The table, row by row:
tensor([-0.58,  0.44,  2.00,  0.94,  0.34, -1.69, -0.24, -0.12, -0.27,  1.29,  0.25, -0.84,  1.87,  0.49,  1.33,  4.70,
         0.67, -2.13, -0.65, -0.41, -0.01, -0.54, -1.75, -0.45])
tensor([-0.27, -0.15,  1.81,  0.72,  0.29, -1.74,  0.07, -0.28,  0.38,  0.79,  0.50, -0.17,  0.52,  0.98,  1.58,  5.47,
         0.99, -2.29, -1.16, -0.66, -0.45, -0.08, -1.30, -0.28])
tensor([ 1.10, -1.26,  2.01,  1.15, -2.48,  1.31,  1.47, -0.14, -0.77, -1.87,  0.97,  0.46, -0.86, -1.56, -1.09, -2.84,
         0.15, -4.34,  0.30, -0.12,  0.29,  0.62,  1.94,  1.83])
tensor([ 0.08,  0.27, -1.61, -0.76, -0.07,  1.16,  0.19,  0.36,  0.96,  0.14, -0.43,  0.41, -0.54,  0.17, -0.97, -3.83,
        -0.31,  2.48,  0.73,  0.77,  0.46,  0.69,  0.64,  0.08])
tensor([ 2.23, -1.11,  1.46, -0.03, -2.20,  1.12,  1.70, -0.21, -0.06, -2.00,  1.39, -0.78, -1.32, -1.99, -1.92, -3.01,
        -0.75, -3.93, -0.53, -0.29,  1.12,  0.59,  1.49,  1.43])
tensor([-0.04,  0.20, -1.30, -0.04,  0.37,  1.60, -0.06,  0.28, -0.56,  0.45, -0.45,  0.73, -0.66,  0.24, -0.58, -2.98,
        -0.81,  2.74,  1.24,  0.59,  0.34,  0.66,  0.80,  0.16])
tensor([ 1.39, -0.20,  0.47,  0.46, -1.60,  1.66,  1.46, -0.43, -0.93, -1.46,  0.85, -0.17, -1.34, -2.52, -2.05, -2.54,
        -0.52, -3.79, -0.51, -0.66,  0.76,  0.27,  2.53,  1.12])
tensor([-0.25, -0.08, -2.04, -0.83, -0.57,  0.63,  0.93,  1.14, -0.57, -0.44, -0.41,  0.61, -0.50, -0.38, -1.17, -2.94,
        -0.68,  2.66,  1.16,  0.58,  0.14,  0.72,  1.72,  0.62])
tensor([ 0.10,  0.12,  1.84,  0.64,  0.93, -2.14, -0.94, -0.73,  0.16,  0.83,  0.17, -0.40,  0.45,  1.12,  1.42,  4.98,
         0.37, -3.07, -1.26, -0.55, -0.52,  0.09, -0.90, -0.37])
tensor([-0.45,  0.55, -1.22, -0.66, -0.20,  1.44,  0.13,  1.01,  0.04, -0.16, -1.04, -0.56, -0.79, -0.11, -0.77, -3.08,
         0.32,  2.52,  0.72,  0.28,  0.57, -0.09,  0.83, -0.39])
tensor([ 2.00, -0.01,  1.15,  0.38, -1.33,  1.79,  1.45, -0.18, -0.42, -2.57,  0.88, -0.03, -1.42, -2.04, -1.82, -3.10,
        -0.43, -3.55,  0.03,  0.98,  1.73,  0.39,  1.84,  1.61])
tensor([-1.21,  1.36, -1.16, -1.08,  2.37, -1.89, -1.64, -0.09, -0.17,  2.68, -1.76,  0.24,  2.09,  2.73,  1.90,  3.87,
         0.81,  4.14,  0.55, -0.50, -2.16, -0.60, -2.14, -1.50])
tensor([ 2.40, -0.11,  1.12,  0.85, -1.10,  1.65,  1.66, -0.59, -0.52, -2.33,  1.72, -0.19, -0.84, -2.69, -1.69, -3.17,
        -0.16, -3.35, -0.64, -0.54,  0.62,  0.87,  1.98,  1.05])
tensor([-0.58, -0.08, -1.79, -0.14,  0.03,  0.94,  0.85,  0.74,  0.78, -0.78, -0.88,  0.17, -0.93,  0.09, -0.35, -3.49,
        -0.09,  3.31,  0.58,  0.44, -0.17, -0.21,  1.36, -0.09])
tensor([ 0.14,  1.04,  1.13,  0.40,  0.51, -0.95, -1.07, -0.57, -0.82,  0.73, -0.21, -0.90,  1.37,  0.57,  0.87,  4.54,
         0.36, -2.67, -0.36, -0.87,  0.24, -0.13, -1.21, -0.28])
tensor([-1.23, -0.20, -1.33, -0.55, -0.46,  1.35,  0.13,  0.96,  0.02, -0.85, -0.81,  0.04, -0.81, -0.31, -0.69, -3.43,
        -0.03,  3.16,  1.04, -0.05,  0.41,  0.14,  1.29,  0.18])
tensor([-1.57,  0.74, -1.19, -0.56,  2.83, -2.15, -1.53,  0.84,  0.55,  2.37, -1.06, -0.26,  1.40,  3.50,  2.14,  4.53,
         1.35,  4.39,  0.37,  0.46, -1.48, -0.79, -2.47, -1.71])
tensor([-0.97,  0.88, -2.06, -0.40, -0.52,  0.83, -0.62,  0.84,  0.51,  0.24, -0.12,  0.66, -0.06,  0.46, -1.04, -3.75,
        -0.58,  3.20,  0.57,  0.36, -0.15, -0.25,  0.19, -0.23])
tensor([-0.36,  0.44, -1.18, -0.32,  0.49,  1.14, -0.41,  0.16, -0.13, -0.25,  0.03,  0.02, -0.30,  0.30, -1.23, -3.51,
        -0.72,  2.46,  0.79,  0.47,  0.48,  0.30,  0.53,  0.00])
tensor([ 0.80, -0.07,  1.00,  1.43,  0.87, -1.87, -1.58, -1.34,  0.05,  1.09,  0.74, -0.54,  1.34,  0.23,  1.07,  4.36,
         0.70, -2.42, -0.93, -0.19, -0.56,  0.19, -1.22,  0.04])
tensor([-0.61, -0.09, -1.85, -0.65, -0.33,  1.41,  0.72, -0.06,  0.28, -0.07,  0.19,  0.64, -1.15,  0.14, -0.87, -3.56,
         0.05,  2.82,  1.23,  0.55,  0.93,  0.32,  0.92,  0.14])
tensor([-0.34, -0.32, -2.38, -0.04, -0.26,  1.17,  0.20,  0.48,  0.31, -0.89, -0.68,  0.80, -0.94, -0.22, -0.61, -3.85,
         0.01,  1.98,  1.10,  0.46, -0.11, -1.02,  1.09,  0.04])
tensor([-0.44,  0.21, -1.70, -0.82, -0.68,  1.77,  0.26,  0.66, -0.14,  0.11, -0.79,  0.51, -1.07, -1.13, -0.97, -3.48,
        -0.15,  2.00,  1.15, -0.15, -0.28,  0.19,  0.96,  0.81])
tensor([ 1.11,  0.22,  1.31,  0.41, -1.71,  1.28,  1.22, -0.09, -0.50, -1.93,  0.99,  0.51, -1.00, -2.65, -1.53, -3.20,
        -0.93, -3.59,  0.07,  0.04,  1.35,  0.43,  1.74,  1.09])
tensor([ 1.32, -0.67,  1.45,  0.79, -2.27,  1.56,  1.62,  0.08, -1.08, -1.68,  1.27, -0.13, -1.01, -2.28, -1.07, -2.45,
        -0.30, -3.97, -0.53, -0.23,  0.44,  0.14,  0.85,  1.16])
tensor([-0.71, -0.06, -1.52, -0.19, -0.32,  1.59,  0.05,  0.63,  0.36,  0.32, -0.42,  0.96, -0.53, -0.55, -1.51, -3.16,
        -0.12,  2.62,  0.60,  0.88,  0.71,  0.03,  0.61, -0.30])
tensor([ 0.52,  0.74,  2.32,  0.63,  0.45, -2.27,  0.02, -0.51,  0.64,  0.72,  0.02, -0.14,  1.39,  0.72,  1.94,  4.94,
         0.13, -2.40, -0.93, -0.82, -0.55, -0.18, -2.32,  0.35])
tensor([ 0.53, -0.30,  1.79, -0.43,  1.44, -2.04, -1.02, -1.03,  0.56,  0.96, -0.36, -0.64,  1.09, -0.37,  1.11,  4.65,
         0.07, -1.88, -0.97, -0.21, -0.32,  0.01, -1.65,  0.49])
tensor([-1.86,  0.98, -0.64, -0.31,  2.42, -1.98, -1.75,  0.38, -0.08,  2.49, -1.62,  0.73,  0.73,  2.18,  1.34,  4.66,
         0.22,  4.04,  0.41, -0.38, -1.11, -0.33, -2.60, -1.74])
tensor([-0.18,  0.61, -1.44, -0.73, -0.26,  0.41,  0.69,  0.82,  0.86,  0.05, -1.04, -0.29, -1.47, -0.59, -1.06, -3.13,
        -0.17,  2.81,  0.58,  0.24, -0.20,  0.28,  0.31,  0.05])
tensor([-0.49, -0.07, -1.64, -0.74,  0.22,  1.11,  0.75,  0.72,  0.06, -0.84, -0.46,  0.37, -0.89, -0.27, -0.33, -3.80,
         0.44,  1.63,  0.40,  0.13,  0.10, -0.01,  0.44,  0.91])
tensor([-1.82,  0.77, -1.47, -0.38,  1.94, -1.95, -1.76,  0.46,  0.25,  2.65, -0.06, -0.57,  1.84,  3.31,  2.59,  4.43,
        -0.47,  3.80,  0.79, -0.90, -1.52, -1.15, -3.19, -1.33])
tensor([ 1.29, -0.99,  1.63,  0.17, -0.95,  1.02,  1.44, -0.52, -0.30, -1.73,  1.48, -0.26, -0.71, -2.19, -1.48, -2.64,
         0.38, -3.53, -0.56, -0.31,  1.01,  1.16,  1.79,  0.65])
tensor([ 2.68, -0.20,  0.97,  0.17, -1.14,  1.16,  0.93, -0.13, -0.31, -1.62,  0.91, -0.62, -1.16, -2.28, -1.61, -2.78,
        -0.82, -3.75, -0.69, -0.24,  0.89,  0.64,  2.04,  1.32])
tensor([-0.63,  0.18, -2.03, -0.19, -0.61,  1.22,  0.74,  0.72, -0.49, -0.13, -0.18,  0.05, -0.98, -0.77, -0.89, -3.40,
        -0.48,  2.33,  0.48,  0.60,  0.39, -0.84,  0.80,  0.22])
tensor([ 0.66, -0.46,  1.91,  0.19,  1.12, -1.66, -0.19, -0.55,  0.17,  1.20,  0.16, -1.10,  1.31, -0.33,  0.22,  5.12,
         0.63, -2.30, -1.06, -0.46, -0.81, -0.15, -1.17,  0.25])
tensor([-0.57,  0.06, -1.17, -0.87, -1.10,  0.58,  0.10,  0.72,  0.03, -0.11, -0.25,  0.20,  0.16, -0.04, -0.09, -3.16,
        -0.53,  2.69,  1.35,  0.39, -0.29, -0.20,  0.46,  0.00])
tensor([-1.67,  0.40, -0.99, -0.94,  3.11, -2.20, -2.02,  0.15,  0.03,  2.73, -1.67,  0.27,  1.35,  2.82,  1.69,  5.07,
         0.46,  3.73,  0.21,  0.02, -1.05, -0.41, -2.14, -1.84])
tensor([-1.85,  1.00, -1.24, -0.02,  2.27, -1.75, -1.88, -0.04,  0.65,  2.62, -1.57, -0.22,  2.24,  2.59,  2.47,  4.49,
         0.16,  3.90,  0.70, -0.01, -0.79, -0.71, -2.15, -1.21])
tensor([ 0.00, -0.35,  2.17,  1.01,  0.93, -1.83, -1.36, -0.74,  0.18,  1.05,  0.56,  0.23,  1.06,  0.65,  1.51,  4.11,
         0.41, -2.34, -1.19, -0.72,  0.19, -0.54, -1.42, -0.08])
tensor([-1.21, -0.01, -1.74, -0.85, -0.59,  0.71,  0.47,  1.10, -0.32, -0.03, -0.07,  0.17, -0.51,  0.18, -0.60, -3.37,
        -0.83,  2.44,  1.24,  0.91, -0.14, -0.25,  0.64,  0.19])
tensor([ 1.38, -0.60,  1.08,  0.68, -1.60,  0.72,  2.19, -1.26, -0.41, -2.09,  2.23,  0.16, -1.21, -2.05, -1.65, -2.89,
         0.26, -4.33, -1.25,  0.36,  1.12,  0.06,  1.53,  0.81])
tensor([ 1.66, -0.30,  0.75,  0.51, -1.49,  1.57,  1.72, -0.60, -0.36, -2.07,  1.18, -0.58, -1.03, -2.47, -1.23, -2.95,
        -0.81, -3.24, -0.25, -0.16,  1.17,  0.96,  1.75,  1.82])
tensor([ 1.55, -0.82,  2.06,  0.28, -1.95,  1.88,  1.21, -0.72, -0.33, -2.07,  0.76,  0.00, -1.39, -2.34, -1.60, -2.85,
         0.34, -4.33, -0.70, -0.34,  1.38,  0.04,  1.46,  1.29])
tensor([ 0.07, -0.29,  1.41,  0.79,  0.43, -1.18, -0.62, -0.61, -0.94,  0.76,  0.55, -0.66,  0.52,  0.90,  0.80,  5.01,
         0.41, -3.34, -1.03, -0.18, -0.56,  0.27, -1.65, -0.69])
tensor([-1.88,  0.95, -1.20, -0.29,  2.22, -1.60, -2.43,  0.12,  0.78,  1.32, -1.37,  0.42,  1.57,  2.44,  1.56,  4.07,
         0.66,  4.27,  0.30, -0.17, -0.60, -0.48, -1.71, -0.76])
tensor([-1.15,  0.92, -1.09, -0.56,  2.14, -1.93, -1.45,  0.23, -0.06,  2.46, -1.47, -0.31,  0.86,  2.44,  2.20,  4.40,
         0.86,  3.69, -0.20,  0.39, -0.91, -0.37, -2.03, -1.55])
tensor([-0.12,  0.46, -1.72, -1.02,  0.06,  1.19, -0.65,  1.22,  0.29, -0.53,  0.41,  0.69, -1.17,  0.23, -0.33, -3.33,
        -0.52,  2.68,  0.90,  0.70,  1.13, -0.45,  1.01, -0.42])
tensor([-0.42, -0.39, -1.48, -0.35, -0.45,  1.00,  0.04,  1.10, -0.09, -0.09, -0.76,  0.05, -0.42, -0.20, -0.70, -3.11,
        -0.48,  2.56,  0.44, -0.08, -0.19,  0.18,  0.92, -0.34])
tensor([ 1.08, -0.41,  0.92,  0.15, -2.38,  1.67,  1.29, -0.49,  0.06, -2.38,  0.53,  0.19, -0.28, -2.63, -1.24, -3.53,
        -0.31, -4.34, -1.10,  0.57,  1.02,  1.46,  1.39,  0.25])
tensor([ 1.08, -0.46,  0.92,  0.40, -1.39,  1.53,  1.38, -0.41, -0.91, -2.36,  1.02,  0.00, -0.64, -2.18, -1.39, -3.07,
         0.30, -3.25, -0.33,  0.24,  0.80,  0.65,  2.37,  0.95])
tensor([ 0.36,  0.67,  1.79,  1.62,  0.40, -1.18, -0.98, -0.06,  0.17,  1.80,  0.31, -0.51,  0.73,  0.25,  1.71,  4.40,
         0.36, -2.74, -1.27, -0.26, -0.49, -0.43, -1.25, -0.62])
tensor([-1.64,  0.59, -1.04, -1.28,  1.99, -1.89, -1.56,  0.30,  0.68,  2.22, -1.33,  0.55,  1.28,  2.69,  1.88,  4.26,
         0.46,  4.33, -0.13, -0.26, -0.17,  0.11, -1.99, -1.40])
tensor([ 1.29,  0.03,  2.06,  0.53,  0.36, -1.85, -0.74, -0.24, -0.03,  0.17,  0.18, -0.47,  1.20,  1.26,  1.70,  4.61,
         1.39, -1.98, -1.70, -0.11, -0.97, -0.36, -1.48, -0.22])
tensor([ 0.28, -0.04,  0.92,  1.41,  0.16, -1.93, -0.50, -1.02,  0.57,  1.22,  1.00, -0.75,  1.28,  0.90,  1.22,  4.64,
         0.61, -2.13, -1.01, -0.04,  0.32,  0.02, -1.67, -0.50])
tensor([-0.02,  0.03, -0.67, -0.85, -0.58,  1.54,  0.41,  0.25, -0.10, -0.36,  0.53,  0.76, -0.93, -0.10, -0.18, -3.09,
        -0.88,  3.19,  0.97, -0.08, -0.25,  0.26,  0.82, -0.71])
tensor([-0.06, -0.05,  1.40,  1.06,  0.51, -2.14, -0.21, -1.24,  0.19,  0.17,  0.46,  0.00,  1.18,  0.31,  1.65,  5.23,
        -0.22, -2.47, -0.30, -0.62, -1.04, -0.48, -1.65,  0.06])
tensor([ 1.79, -0.05,  1.58,  1.27, -1.13,  1.74,  1.34, -0.84, -1.01, -2.34,  1.06,  0.41, -0.84, -2.62, -2.25, -3.45,
        -0.47, -3.69, -0.19, -0.34,  0.12,  0.41,  2.25,  1.35])
tensor([-1.20,  0.76, -1.34, -0.60,  2.16, -1.72, -1.42,  0.15,  0.84,  2.56, -1.43, -0.54,  0.92,  3.18,  2.24,  4.32,
         0.57,  4.61,  0.92,  0.41, -0.96, -0.27, -2.24, -1.97])
tensor([-2.04,  0.66, -1.00, -1.37,  2.23, -1.45, -1.35,  0.32,  0.60,  2.05, -1.91, -0.17,  1.35,  1.83,  1.97,  3.83,
         0.50,  3.46, -0.08, -0.16, -0.83, -0.91, -2.47, -0.97])
tensor([-0.15, -0.34,  2.05,  0.23,  0.67, -1.61, -1.51, -0.87, -0.04,  1.03, -0.14, -0.11,  1.33,  0.30,  1.68,  5.28,
         0.61, -2.23, -1.45, -0.49, -0.11,  0.52, -0.38,  0.15])
tensor([-0.39, -0.67, -2.14, -0.12, -0.40,  1.01,  0.58,  1.15,  0.21, -0.29, -0.95, -0.04, -0.89, -0.10, -0.66, -3.31,
        -0.34,  2.75, -0.02,  0.65, -0.48,  0.34,  1.08,  0.76])
Behind each row are 2 hidden switches, each 1 (on) or 0 (off), listed from the one that spreads the rows most. In the first row of the table, all of them are off.
Further rows, each followed by whether each switch is on (1) or off (0), in that order:
tensor([-1.82,  0.05, -1.82, -1.03,  1.72, -2.13, -1.50,  0.05,  0.08,  2.34, -1.51, -0.10,  0.98,  2.44,  2.58,  4.69,
         1.49,  3.96,  0.97,  0.38, -1.03, -1.11, -2.56, -1.79]) 0 1
tensor([-0.68, -0.54, -2.02, -0.30, -0.60,  0.82,  0.77,  0.05,  0.25, -0.25, -0.66, -0.27, -1.02, -0.04, -1.39, -3.65,
        -0.33,  1.95,  1.61,  0.25,  0.17,  0.07,  0.55,  0.24]) 1 1
tensor([ 0.26, -0.19,  0.85, -0.12,  0.87, -1.21, -0.90,  0.00, -0.33,  0.56,  0.58, -0.84,  0.93,  0.25,  1.60,  5.10,
        -0.05, -2.41, -1.15, -1.03, -1.16,  0.02, -1.04, -0.62]) 0 0
tensor([-1.01, -0.40, -2.37, -0.84,  0.19,  0.86,  0.11,  0.64,  0.30, -0.39, -0.02,  0.10, -0.73,  0.59, -0.71, -4.02,
        -0.67,  2.92,  1.39,  0.47, -0.18,  0.00,  1.58, -0.35]) 1 1
tensor([-2.27,  0.75, -1.26, -0.51,  2.45, -2.05, -2.06, -0.10,  1.09,  2.72, -1.24,  0.12,  1.10,  3.03,  1.43,  4.72,
         0.73,  4.23,  0.90, -0.41, -1.55, -0.38, -2.11, -1.59]) 0 1
tensor([-1.81,  0.65, -1.14, -0.66,  2.31, -2.41, -1.89,  0.37,  0.45,  2.48, -0.90, -0.14,  1.38,  4.48,  2.63,  4.60,
         0.42,  3.52,  0.02, -0.44, -0.96, -1.12, -1.55, -1.63]) 0 1
tensor([-1.63,  0.06, -0.83, -0.94,  2.23, -1.97, -1.73, -0.04,  0.70,  2.71, -1.45, -0.52,  1.69,  2.63,  2.16,  3.87,
         2.00,  4.13,  0.28, -0.57, -1.37, -0.22, -1.98, -1.31]) 0 1
tensor([ 2.25, -0.12,  1.52,  0.22, -1.62,  1.37,  1.08, -0.24, -0.39, -1.89,  0.66,  0.39, -0.96, -3.03, -1.71, -3.01,
        -0.42, -4.02, -0.68, -0.45,  1.01,  0.56,  1.64,  1.41]) 1 0
tensor([ 1.51, -0.70,  1.18, -0.07, -1.84,  1.37,  1.31, -0.29, -0.30, -1.65,  1.56, -0.16, -0.63, -2.18, -1.99, -2.38,
        -0.54, -4.02,  0.09,  0.12,  0.75, -0.13,  1.00,  1.65]) 1 0
tensor([ 1.75, -0.31,  1.84,  0.34, -1.01,  1.14,  1.38, -0.62, -0.99, -2.14,  0.86, -0.31, -0.37, -2.91, -1.71, -2.81,
         0.14, -3.86, -0.88,  0.31,  1.67,  0.31,  2.47,  0.85]) 1 0
tensor([ 0.38,  0.01,  1.85,  0.50,  1.25, -1.94,  0.07, -1.00, -0.31,  0.29,  0.31, -0.65,  0.99,  0.10,  0.76,  4.42,
         0.64, -2.14, -1.55,  0.14, -0.10, -0.26, -0.63,  0.12]) 0 0
tensor([-0.08, -0.23, -1.34, -0.24, -0.59,  1.14,  0.48,  1.10,  0.10, -0.35, -0.45,  0.23, -0.39, -0.05, -1.24, -3.11,
        -0.40,  2.10,  1.18,  0.73, -0.36,  0.18,  0.42,  0.12]) 1 1
tensor([ 1.99, -0.17,  2.09,  0.58, -1.73,  0.89,  0.86, -0.41, -0.63, -1.93,  1.65,  0.28, -0.63, -2.23, -0.64, -2.92,
        -0.84, -4.22, -0.33, -0.66,  1.24,  0.15,  1.63,  1.10]) 1 0
tensor([ 1.20, -0.23,  0.82,  0.26, -2.54,  1.34,  0.32, -0.96, -0.03, -2.22,  1.02, -1.20, -0.90, -2.82, -1.51, -3.06,
        -0.49, -4.07,  0.43,  0.32,  0.92,  0.39,  1.56, -0.37]) 1 0
tensor([-0.15,  0.56, -1.11, -0.16,  0.02,  1.28,  0.56,  0.31, -0.43,  0.00, -0.52,  0.33,  0.20,  0.43, -1.50, -3.65,
        -0.45,  2.92,  1.05,  0.11, -0.01,  0.53,  1.06, -0.09]) 1 1
tensor([ 1.98, -0.47,  2.03,  0.98, -2.31,  1.65,  0.90, -0.90, -0.44, -1.68,  1.22, -0.37, -0.62, -2.65, -1.71, -3.30,
         0.09, -3.67, -0.35, -0.11,  0.18, -0.27,  1.28,  1.07]) 1 0
tensor([ 0.80,  0.36,  2.34,  0.11,  0.75, -1.77, -1.05, -0.70,  0.05,  0.59,  0.89, -0.64,  0.94, -0.16,  1.55,  4.92,
         0.12, -2.25, -1.52, -1.12, -0.23,  0.07, -1.07,  0.47]) 0 0
tensor([ 0.67, -0.46,  1.45,  0.72, -1.62,  1.88,  1.64,  0.22, -0.91, -2.22,  0.55, -0.29, -0.83, -2.40, -2.07, -2.85,
        -0.05, -3.57, -1.45, -0.31,  1.32,  0.34,  1.59,  1.43]) 1 0
tensor([-0.61,  0.32, -2.02,  0.41, -0.73,  0.77,  0.56,  0.47,  0.37, -0.44,  0.01, -0.03, -0.61,  0.25, -0.92, -3.52,
        -0.82,  2.22,  1.47, -0.08, -0.22,  0.23,  0.86, -0.82]) 1 1
tensor([-2.34,  0.39, -1.31, -0.49,  1.93, -1.65, -1.51, -0.58,  1.34,  2.22, -0.97, -0.14,  0.77,  2.96,  2.34,  3.93,
         0.04,  3.94, -0.03,  0.21, -1.22, -0.81, -2.38, -0.91]) 0 1
tensor([-0.14, -0.06, -1.98, -0.73, -0.35,  1.12,  0.23,  0.71,  0.45, -0.05, -0.03,  0.29, -0.33, -0.45, -0.53, -3.87,
        -0.86,  2.30,  0.99,  0.34, -0.06,  0.74,  0.63, -0.22]) 1 1
tensor([-0.69,  0.03, -1.83, -0.43, -0.39,  1.95,  0.06,  0.75,  0.45, -0.61, -0.22,  0.39, -0.70, -0.55, -0.24, -3.37,
        -0.72,  2.67,  1.01,  0.82, -0.27, -0.05,  1.49, -0.35]) 1 1
tensor([ 1.90, -0.99,  0.83,  0.38, -1.86,  1.39,  1.79, -0.38, -0.84, -2.16,  0.40,  0.35, -0.73, -2.43, -1.19, -3.05,
        -0.52, -4.36, -0.18, -0.54,  1.30,  0.74,  1.76,  0.87]) 1 0
tensor([-0.33, -0.08, -1.98, -0.33, -0.45,  1.31, -0.19,  1.13,  0.05, -0.13,  0.44,  1.51, -1.21, -0.17, -0.82, -3.58,
        -0.90,  2.68,  1.16, -0.29, -0.30,  0.05,  0.97, -0.11]) 1 1
tensor([-0.91,  0.50, -1.18, -0.68, -0.19,  1.18,  0.46,  0.65, -0.03, -0.14, -0.57,  0.46, -0.62, -0.25, -0.76, -3.34,
        -1.32,  2.43,  0.12,  0.19, -0.04, -0.22,  0.69,  0.49]) 1 1
tensor([-0.61, -0.10, -1.43, -0.37, -0.55,  1.30,  0.35,  0.35, -0.24, -0.41, -0.53, -0.59, -1.04,  0.27, -1.26, -3.29,
        -0.09,  2.99,  0.82,  0.73,  0.77, -0.05,  1.25, -0.15]) 1 1
tensor([-1.98,  0.82, -1.07, -0.96,  2.12, -1.73, -1.48,  0.01,  0.14,  2.12, -1.49,  0.19,  1.13,  3.33,  1.70,  4.22,
         1.28,  3.94,  0.16,  0.31, -1.65,  0.53, -2.03, -1.26]) 0 1
tensor([-2.62,  0.83, -0.70, -1.02,  1.26, -2.09, -2.02, -0.04,  0.30,  2.49, -1.45, -0.01,  0.65,  2.76,  1.74,  4.48,
         0.86,  3.87,  0.61,  0.07, -1.63, -0.34, -2.69, -0.84]) 0 1
tensor([ 0.18, -0.38,  1.66,  1.41,  0.65, -1.70, -0.70, -0.61, -0.27,  0.31,  0.11,  0.01,  0.67,  0.91,  1.22,  5.00,
         0.95, -3.48, -1.35,  0.06, -0.21,  0.22, -1.16,  0.11]) 0 0
tensor([-0.21, -0.55,  1.82,  0.62,  0.85, -1.70, -0.88, -1.48, -0.39,  0.75,  0.69, -0.14,  1.48,  0.22,  1.60,  4.40,
        -0.09, -2.45, -0.50, -0.44, -0.19, -0.18, -1.33, -0.88]) 0 0
tensor([-1.27,  1.39, -0.93, -0.65,  1.72, -1.66, -1.23,  0.29,  0.03,  2.28, -1.32,  0.27,  1.68,  2.48,  2.69,  4.43,
         0.65,  4.16,  0.80,  0.23, -0.80, -1.34, -2.68, -1.85]) 0 1
tensor([ 0.39, -0.05,  1.20,  0.46,  0.23, -2.25, -1.18, -0.49,  0.65,  0.77,  0.81, -0.56,  0.93,  1.28,  1.48,  6.10,
         1.27, -2.45, -1.21,  0.11,  0.14, -0.42, -1.46, -0.75]) 0 0
tensor([ 1.14, -0.29,  1.90,  0.32,  1.05, -1.94, -0.36, -0.95,  0.23,  0.68,  0.31, -0.65,  0.67,  0.93,  0.54,  4.15,
         0.40, -2.43, -0.78, -0.60, -0.14, -0.31, -1.27, -1.00]) 0 0
tensor([ 1.76, -0.23,  2.21,  0.39, -1.18,  1.56,  0.91,  0.14, -0.85, -1.76,  1.39, -0.46, -0.81, -2.57, -1.17, -2.64,
         0.08, -3.67, -0.52,  0.12,  1.35,  0.56,  1.23,  1.17]) 1 0
tensor([-0.86,  0.18, -1.90, -0.21,  0.09,  1.40,  0.62,  0.05,  0.21, -0.06, -0.17,  0.80, -0.59,  0.12, -1.24, -3.26,
        -0.41,  2.47,  1.07,  0.40, -0.14,  0.23,  0.96,  0.11]) 1 1
tensor([ 1.13, -1.03,  1.05,  0.86, -1.30,  0.95,  1.31, -0.21,  0.17, -1.51,  1.30,  0.20, -0.67, -2.61, -1.55, -2.50,
        -1.08, -4.11, -0.18, -0.57,  1.27, -0.06,  1.58,  1.16]) 1 0
tensor([-0.66, -0.03, -0.67, -1.26, -0.76,  1.47, -0.09,  1.45, -0.01, -0.47, -0.68,  0.67, -1.29, -0.02, -0.81, -3.43,
        -0.16,  2.37,  1.12,  0.52,  0.46,  0.00,  0.31, -0.65]) 1 1
tensor([ 1.64,  0.06,  2.37,  0.75, -1.08,  2.11,  0.87,  0.61, -0.25, -2.19,  1.94,  0.35, -1.58, -1.54, -1.35, -2.99,
        -0.47, -3.94, -0.45, -0.23,  1.06, -0.72,  1.98,  1.56]) 1 0
tensor([ 1.19, -0.31,  1.94,  0.56,  0.34, -1.67, -0.12, -0.92, -0.42,  0.28, -0.79, -0.10,  1.34,  0.69,  1.30,  5.28,
         0.66, -2.24, -1.08, -0.23,  0.12,  0.07, -1.82,  0.30]) 0 0
tensor([ 1.50, -0.74,  0.62,  0.48, -1.64,  1.09,  1.34,  0.03, -0.64, -2.26,  0.98,  0.37, -0.94, -2.50, -1.21, -2.97,
        -0.07, -4.08, -0.82,  0.29,  1.53,  0.78,  1.31,  0.95]) 1 0
tensor([ 1.86, -1.21,  1.32,  0.71, -1.49,  1.24,  1.36, -0.19, -0.12, -2.06,  1.19,  0.03, -0.65, -2.07, -1.61, -2.43,
        -0.79, -3.95, -0.25,  0.45,  0.86,  1.05,  0.83,  0.82]) 1 0
tensor([-1.65, -0.27, -2.37, -0.03, -0.60,  0.34,  0.21,  0.56, -0.06, -0.59,  0.21,  1.22, -0.58,  0.46, -0.63, -3.43,
         0.21,  2.41,  0.97, -0.34, -0.97, -0.06,  0.65,  0.00]) 1 1
tensor([ 1.50, -0.61,  1.57,  0.28, -2.10,  1.19,  1.95, -0.44, -0.01, -2.06,  0.71, -0.70, -0.65, -2.41, -1.41, -3.50,
        -0.22, -3.56, -1.33, -0.08,  0.58, -0.16,  1.48,  1.50]) 1 0
tensor([-0.90, -0.44, -1.63,  0.23, -0.21,  0.99,  0.69,  0.75, -0.16,  0.21, -0.58,  1.48, -0.97, -0.06, -0.96, -4.25,
        -0.93,  3.36,  0.25,  0.45, -0.25, -0.26,  0.26, -0.18]) 1 1
tensor([-1.52,  0.32, -1.65, -0.07,  2.20, -1.84, -1.59, -0.10,  0.92,  2.14, -1.41,  0.61,  0.82,  3.32,  1.99,  3.85,
        -0.24,  4.01,  0.00,  0.37, -1.50, -0.44, -2.03, -1.10]) 0 1
tensor([-1.56,  0.50, -0.92, -0.90,  2.04, -1.73, -0.37, -0.09,  1.67,  2.24, -1.04, -0.14,  1.11,  2.45,  2.56,  5.36,
        -0.37,  4.26,  0.22, -0.28, -1.48, -1.42, -2.21, -1.51]) 0 1
tensor([ 1.50, -0.86,  1.49,  0.45, -2.02,  1.23,  1.61,  0.02,  0.19, -2.16,  0.93, -0.24, -1.29, -1.94, -1.55, -2.87,
        -0.06, -4.42, -0.32,  0.67,  1.56,  0.76,  1.81,  1.47]) 1 0
tensor([-0.12, -0.81,  1.34,  0.70,  0.38, -1.74, -0.89, -0.33, -0.60,  0.71, -0.35, -0.45,  1.01,  1.45,  0.99,  4.76,
         0.24, -2.42, -0.70, -0.36, -0.22, -0.03, -1.05,  0.09]) 0 0
